Each path below is one point turned by a fixed rotation once a step. After each direction that follows a path, write how fast that rotation turns it, in degrees per step (0 if it stays still).
Each turn is a multiple of 5 degrees from 10 to 175, or 0.
Each row of a path follows its step; steps can be skipped.
Path 1:
step 0: [  8  25 -24 -21  -2   3  21   5   4 -23  40  -9  12 -14   0  30  40  -7
  -9  21 -22 -16 -16 -18 -27  13 -18  -7  12  13  30  34  14  -3 -15  13
   0  -3 -11   5 -27  16  30  17 -17 -43  -1 -11]
step 1: [  4  26  18  16  -6 -36   5   2 -20  29  32  17   5 -10 -22   6  25 -20
  21 -20   3  -3 -23 -10 -20  -9 -22   2 -11  51  20   3  -6 -14  -8 -31
 -11  -6   7  27  -9   2   1   5  41 -20  31 -14]
step 2: [-11  28   5  30  22  17  34  14  15 -30  22  25   4 -18 -12   6  14  30
  20   0 -28 -26  12 -15  19 -11 -11 -37   4  21  20   4   9 -10 -25  -2
  31   2 -23  17   7   1   0 -16  12 -37   5   0]
step 3: [ 30  28 -12 -13   8 -20  20   1  -9 -22  32  -3   7 -28 -21  14   9 -18
   4  17 -14 -19 -17 -22 -35  -5 -33 -14 -10  13  42 -11  -6  10   0 -16
  -6  14  25   5  10 -17  -8  11 -35 -23  24  23]
step 4: [ -8  21  22  13 -13  16   6   9  32  11   7  -8   4 -35 -38  13  19  19
 -17 -12  -3  -7 -17  -5 -21 -16 -25  -3  12  32  23  -8  -7  -2  -9 -36
 -14  17  -6  34 -35  33   8 -23  23 -31  -2  -1]
step 5: [ 28  26  -7  11 -19   7  33 -15 -16 -10  19  50 -20 -25 -25  29  23  -2
 -15  -5 -19 -37   7  -9 -15  -4  -8 -12  16  19  13  16  24 -15 -16  -1
  19 -42 -26  16  -3  -4   3   4 -16 -11  20  14]
step 6: [ 33  42  14 -21  13  -7   4   9  24  -7  10  14  -4 -32 -13   6  12  -5
  14  16 -22  18 -22 -10 -14  -4 -11 -15 -29  30   1 -21   3 -10 -31 -12
  -1   2  25 -12 -31  -9  -8   5  25 -38  41  14]
step 7: [ 17  12   5  14  -4  29  17   1   1 -17  -7  20  -5 -16 -16 -28  38   8
 -27 -13   2 -33 -11 -18  -2 -29 -14 -17  -2  38  35 -28   7 -13  -1 -26
   6  18  -7  27  25  17 -35  -6  15 -21  -4  14]
step 8: [ 31  32  10   4 -15 -10  24  15  20  -7  13   3   5 -25 -27  -3  -3  19
 -28 -11 -20 -17   8   5  -6  24 -21  -2  16  -3  26 -25  13  -2 -17  -5
   8 -16  -5 -16 -17  13  15   4 -45 -34  37  37]
step 9: [ 17  41 -24  -2 -20  20   1  -4  -2  -3  -2  23   8 -33 -19  -5  43 -10
 -42  -6 -24   2 -44   3 -21 -21  -7   7   1  18  -9  -5 -24 -10 -29  -4
 -18  -2  40  13 -27   3  -2  -8  13 -17  11   0]
step 10: [ 21  24  20 -29 -31   0  24  25  -3   7 -12  29   6 -25   2 -23  31  12
   4 -27 -13 -34  -1 -21  -9   2  26   4   4  30   3 -30  35  -1 -21 -18
  21 -22 -22  12   9  22   0  -1  17 -23  10   3]
step 11: [ 48  31  -9  12   1 -20  13  -7   1 -16  40  30 -10  -8   2 -48  26  32
 -22  23 -15  11   8  22  -6  -9 -26 -13  -8   7  -5 -22  -5  -3 -24  -4
   3  -5   9 -21   8   6  -5  -7 -10 -38  24   3]
[  5   5  -2  -2   6  -7   6  -2   6  -7   0   9  -2   0  12  -5  -2   2
  12   3  -4   1   7 -12  11  -6   3  -5  -5  -2  -4  -9  -2   7  -1 -11
  -3  10  -4  -3   8  -4 -13   2   1  -1  -2  -3]
85
[  6  -6   3  -7   2  -2  -2  -1   2   4   3   7  -9   9   8  -1  10  -1
  -1  13  11  10   4   1   0   2  -2  -7  -8   6   2   6   4 -14   2   0
   5  -9  -9  -2  -3   6  -2   8   9  -4   6  -6]
70
[  1  -3  -6  -3  -9   5  -9   4   4  -2   5  -7  10  -6   0  -3   5  -5
   6   1  -3  -1  -4  -3  -5   3   1   5 -16   9   5  -2   5   9   2   3
  -5   1   1   4  -3   9 -10  13   8  11  -6   2]
120
[  5   5  15  10  -7  -1   5  -2   8  -1   2   1   9  -6   1  -4  -4  -2
   2   5   3   4   6   5 -13   7   0   0  -1  -3   1   2  -8  -4   6  -1
 -14   0   6 -14   5  -6   4  -1  10   4   7  -5]
145
